In the data rows, zero lies at 4.5, halfway between 4 and 5.
The table:
[7 7 5 3 3 5 4 4 5 7 5 8]
[3 5 5 4 5 3 7 3 4 4 4 5]
[6 5 4 4 4 6 4 5 4 5 5 4]
[5 3 2 4 4 6 4 6 4 4 2 0]
[4 3 6 5 6 3 3 4 5 7 5 4]
[5 2 4 2 3 4 7 2 6 5 4 4]
[5 1 5 5 6 4 2 5 6 6 6 3]
[3 4 4 5 5 4 6 5 3 1 4 3]
[4 3 6 5 6 3 3 4 5 5 7 5]
[5 3 7 4 5 3 5 3 8 4 6 7]
[4 5 4 6 5 5 4 6 3 3 6 4]
[5 3 6 5 5 4 4 5 5 2 7 5]
[5 6 2 3 2 6 5 6 5 3 1 3]
[6 3 4 4 4 5 3 5 4 6 6 4]
[4 7 5 5 5 4 4 4 3 6 6 6]
[5 2 6 5 5 4 3 5 6 4 6 5]
[4 6 4 4 4 4 5 4 3 5 4 4]
[5 8 5 4 4 5 6 4 2 3 7 7]
[4 4 4 4 5 4 4 3 1 6 7 3]
[0 6 3 3 4 2 9 0 0 7 0 1]
[2 2 6 6 7 2 4 4 6 7 4 4]
[4 2 3 2 4 3 5 1 3 9 4 2]
[7 4 3 4 3 6 3 6 5 4 4 3]
[1 2 5 6 7 2 4 4 4 7 4 2]
[4 2 6 5 6 3 4 4 6 4 7 5]
[6 5 4 4 3 6 4 5 4 3 6 5]
[3 5 4 5 5 6 6 6 3 0 5 3]
[5 6 5 6 5 5 2 6 4 6 6 6]
[2 5 3 5 5 4 6 4 1 4 3 1]
[6 4 4 4 4 6 4 5 4 2 6 5]
[6 3 4 3 3 5 6 4 5 3 4 3]
[7 6 5 4 4 5 3 5 5 7 6 7]
[3 4 3 3 4 4 8 2 1 4 5 1]
[5 1 5 5 6 4 3 5 7 3 6 4]
[4 2 6 6 6 3 4 5 8 3 5 5]
[6 8 6 4 4 5 4 5 5 5 6 9]
[5 3 4 4 4 5 5 5 5 3 4 3]
[2 1 6 5 7 2 4 3 5 6 5 3]
[4 7 4 6 5 5 3 6 2 7 4 4]
[0 4 0 4 6 2 8 1 0 8 3 0]
[4 8 3 5 3 6 5 8 5 1 1 5]
[5 6 6 4 4 5 5 4 5 4 5 7]
[0 0 7 8 9 0 3 4 7 9 1 1]
[8 4 5 2 2 6 5 3 6 5 5 6]
[6 3 5 3 3 5 5 3 6 4 6 5]
[4 6 5 4 4 4 7 2 3 4 6 6]
[6 4 3 5 4 6 4 6 4 3 6 4]
[5 2 4 4 4 5 6 3 4 2 7 3]
[6 6 2 2 1 7 5 6 6 5 0 4]
[2 2 7 5 6 2 6 4 9 1 3 5]
The rows fall into hidden groups. There are 4 groups. Groups can overlap: rows of different groups may look alike.
Some new rows, each followed by its group:
[5 5 3 5 4 6 2 7 4 5 4 3] >> d
[6 6 5 5 4 5 3 5 5 6 5 7] >> d
[4 6 4 6 6 5 3 6 3 5 6 5] >> x
[5 4 2 3 3 6 6 5 4 1 4 2] >> x
[5 5 4 3 4 4 5 3 3 7 6 5] >> y
[6 5 4 5 4 6 4 5 3 4 6 5] >> x
[4 2 6 5 6 4 5 4 6 2 6 5] >> x
[3 2 6 6 7 3 4 4 7 4 5 5] >> m
[0 9 5 3 3 3 9 2 2 7 0 7] >> y
[5 7 3 5 4 6 2 8 5 5 1 4] >> d
[2 2 7 5 7 2 6 3 7 5 4 4] >> y
[6 4 3 2 2 6 6 4 5 4 3 4] >> m
[5 7 4 4 4 5 4 5 4 7 3 6] >> y
[8 4 5 2 2 6 4 4 6 6 6 7] >> m
[2 5 8 6 6 3 7 4 7 1 3 7] >> m
[6 3 6 5 5 4 2 4 5 7 7 6] >> d
[5 5 4 6 5 5 5 6 3 1 6 5] >> m
[3 6 4 5 5 4 6 4 1 3 6 4] >> x
[6 8 5 5 4 5 3 6 4 4 6 8] >> d
[4 2 6 5 6 4 5 4 7 1 6 5] >> m
[7 4 4 3 3 6 4 4 5 5 6 6] >> m
[5 7 5 4 4 4 4 5 4 8 4 7] >> y
[6 2 5 5 5 5 3 5 7 4 6 4] >> x
[5 6 4 6 5 4 2 6 3 8 5 5] >> d
[6 5 4 5 4 6 3 7 5 2 6 5] >> m
[3 8 4 6 4 6 5 7 4 3 2 5] >> x
[4 1 6 3 5 4 6 3 7 2 4 5] >> x
[6 5 4 6 5 6 1 7 4 6 6 4] >> d
[5 5 4 5 4 5 3 5 3 5 5 5] >> d
[4 4 5 5 6 3 5 3 2 4 8 4] >> x
[4 9 4 3 2 5 6 4 5 8 0 6] >> y
[4 2 4 5 5 4 4 4 3 4 6 2] >> x
[7 6 4 5 4 6 2 7 5 7 5 6] >> d
[8 4 1 1 0 7 5 6 8 5 0 3] >> x
[4 9 4 4 2 6 6 6 6 5 0 6] >> x
[5 6 4 6 5 5 4 6 4 3 6 5] >> m
[3 2 7 5 6 3 5 4 8 2 4 5] >> m
